50 stands for zero in the data rows.
Some points, each followed by its number:
Array([57., 44., 54., 53., 58., 55., 44., 30., 51., 45., 39., 54., 50., 51., 65., 58.]) 0
Array([53., 55., 61., 43., 54., 44., 43., 55., 46., 58., 50., 39., 44., 47., 40., 42.]) 1
Array([56., 64., 46., 56., 50., 70., 48., 63., 28., 93., 89., 34., 62., 67., 33., 65.]) 2
Array([37., 59., 31., 62., 39., 55., 35., 61., 57., 69., 70., 63., 60., 74., 32., 46.]) 3
Array([46., 62., 44., 37., 73., 67., 38., 41., 53., 41., 40., 70., 40., 32., 48., 35.]) 4
Array([61., 44., 58., 52., 61., 54., 48., 36., 46., 53., 42., 46., 48., 46., 57., 57.]) 5
Array([45., 54., 49., 41., 55., 49., 51., 51., 55., 37., 40., 57., 43., 37., 48., 38.]) 6
Array([45., 54., 41., 46., 52., 57., 59., 55., 50., 45., 52., 58., 49., 42., 49., 48.]) 7
Array([55., 51., 59., 46., 51., 49., 44., 42., 47., 51., 49., 45., 51., 53., 56., 52.]) 8
Array([50., 62., 52., 46., 56., 55., 41., 63., 40., 71., 65., 43., 47., 52., 28., 43.]) 9
Array([46., 63., 53., 37., 44., 47., 49., 64., 45., 51., 61., 43., 49., 48., 42., 43.]) 10
Array([62., 44., 55., 56., 56., 57., 49., 34., 43., 60., 51., 45., 56., 54., 61., 66.]) 11
Array([38., 72., 37., 34., 69., 68., 33., 55., 54., 49., 51., 72., 41., 37., 32., 25.]) 12
Array([62., 25., 54., 62., 64., 49., 68., 34., 55., 37., 22., 50., 39., 29., 63., 59.]) 13
Array([48., 60., 45., 36., 68., 65., 40., 38., 51., 40., 42., 68., 45., 37., 55., 41.]) 14
Array([60., 50., 60., 51., 56., 55., 42., 36., 42., 60., 55., 42., 55., 57., 60., 62.]) 15
Array([58., 56., 55., 43., 57., 59., 49., 44., 38., 61., 60., 43., 52., 50., 53., 56.]) 16
Array([51., 56., 57., 41., 58., 48., 42., 51., 50., 48., 44., 49., 42., 41., 43., 38.]) 17
Array([54., 58., 50., 54., 44., 58., 46., 54., 37., 76., 75., 39., 61., 68., 45., 62.]) 18
Array([56., 65., 47., 55., 49., 70., 46., 62., 27., 94., 90., 34., 62., 68., 33., 64.]) 19
Array([45., 42., 52., 53., 24., 26., 64., 63., 56., 36., 49., 41., 55., 57., 55., 52.]) 20
Array([45., 67., 47., 34., 64., 61., 38., 55., 47., 52., 53., 57., 42., 38., 36., 33.]) 21
Array([36., 58., 33., 62., 39., 56., 34., 61., 56., 69., 70., 61., 61., 75., 32., 46.]) 22
Array([39., 59., 34., 54., 28., 52., 50., 57., 51., 54., 73., 57., 70., 75., 54., 59.]) 23
Array([48., 49., 53., 49., 38., 40., 57., 57., 51., 45., 53., 43., 53., 53., 52., 51.]) 24
Array([46., 56., 41., 57., 49., 59., 51., 65., 43., 71., 70., 48., 52., 57., 32., 51.]) 25
Array([62., 34., 55., 71., 56., 55., 42., 28., 49., 66., 45., 47., 55., 65., 60., 70.]) 26
Array([48., 48., 53., 49., 37., 39., 57., 57., 51., 45., 53., 42., 54., 54., 53., 51.]) 27
Array([52., 50., 61., 40., 61., 42., 41., 45., 55., 39., 30., 49., 36., 34., 49., 35.]) 28
Array([44., 37., 48., 51., 25., 25., 77., 62., 59., 24., 41., 45., 51., 47., 62., 52.]) 29
Array([43., 47., 41., 53., 52., 49., 47., 49., 61., 41., 40., 64., 46., 47., 48., 42.]) 30
Array([66., 34., 59., 59., 58., 54., 59., 32., 42., 51., 41., 42., 51., 47., 67., 70.]) 31
Array([50., 31., 47., 51., 46., 41., 76., 43., 59., 15., 25., 58., 46., 32., 73., 54.]) 32
Array([42., 48., 46., 42., 47., 42., 53., 45., 63., 18., 32., 65., 47., 41., 65., 41.]) 33
Array([46., 57., 39., 59., 49., 61., 38., 54., 49., 70., 67., 57., 59., 67., 39., 53.]) 34
Array([57., 30., 59., 64., 34., 29., 64., 51., 53., 45., 43., 35., 53., 58., 59., 63.]) 35
Array([50., 48., 49., 51., 51., 52., 47., 44., 52., 46., 46., 55., 51., 51., 56., 51.]) 36
New points follow, each followed by the number of its nearest point above, looking only along the 6 directions in which the numbered points spread most.
Array([54., 49., 58., 47., 51., 47., 43., 43., 47., 53., 50., 45., 52., 53., 55., 54.]) 8
Array([47., 62., 53., 39., 45., 46., 51., 63., 45., 50., 60., 43., 50., 47., 43., 42.]) 10
Array([53., 55., 62., 44., 54., 45., 43., 55., 46., 58., 52., 39., 43., 46., 39., 42.]) 1
Array([54., 31., 59., 49., 40., 29., 72., 43., 59., 17., 25., 46., 45., 36., 72., 54.]) 32
Array([57., 55., 57., 45., 58., 59., 49., 44., 38., 59., 58., 43., 52., 51., 53., 57.]) 16
Array([53., 30., 58., 50., 41., 31., 72., 42., 58., 18., 25., 47., 46., 37., 74., 55.]) 32
Array([42., 60., 45., 37., 55., 53., 45., 52., 56., 38., 45., 62., 44., 41., 47., 35.]) 6
Array([58., 56., 56., 44., 58., 60., 47., 45., 37., 60., 59., 43., 52., 49., 52., 56.]) 16
Array([54., 31., 59., 50., 41., 31., 72., 43., 58., 17., 26., 46., 46., 36., 73., 56.]) 32
Array([45., 54., 42., 45., 51., 56., 59., 54., 49., 42., 51., 57., 49., 40., 51., 48.]) 7
Array([46., 63., 54., 37., 43., 44., 50., 63., 45., 50., 61., 42., 50., 49., 43., 42.]) 10
Array([46., 60., 54., 38., 44., 46., 50., 63., 45., 51., 60., 43., 49., 47., 42., 42.]) 10
Array([53., 59., 47., 54., 47., 62., 45., 54., 37., 76., 74., 43., 62., 66., 44., 61.]) 18
Array([56., 43., 55., 53., 58., 53., 45., 31., 52., 45., 39., 53., 51., 51., 64., 57.]) 0
Array([50., 55., 58., 41., 58., 48., 41., 52., 50., 50., 45., 48., 43., 43., 43., 38.]) 17
Array([50., 33., 46., 51., 48., 43., 74., 41., 58., 18., 27., 59., 45., 33., 71., 54.]) 32
Array([48., 62., 50., 42., 47., 53., 48., 57., 43., 55., 63., 47., 54., 53., 46., 49.]) 10
Array([42., 49., 48., 42., 45., 42., 53., 44., 63., 21., 33., 63., 48., 41., 64., 42.]) 33
Array([58., 57., 56., 44., 58., 60., 47., 46., 38., 63., 60., 42., 53., 50., 51., 57.]) 16
Array([55., 56., 62., 55., 44., 44., 31., 53., 43., 77., 67., 33., 57., 73., 40., 54.]) 18
Array([57., 43., 53., 52., 58., 55., 46., 30., 51., 46., 41., 55., 52., 51., 66., 59.]) 0
Array([37., 59., 29., 53., 27., 55., 64., 67., 49., 50., 75., 58., 66., 64., 51., 57.]) 23
Array([53., 55., 61., 43., 55., 46., 42., 55., 46., 58., 51., 40., 44., 47., 39., 43.]) 1
Array([43., 49., 42., 51., 52., 51., 46., 50., 61., 40., 41., 63., 46., 46., 47., 40.]) 30
Array([52., 62., 53., 46., 59., 57., 35., 59., 42., 73., 64., 43., 46., 52., 28., 41.]) 9
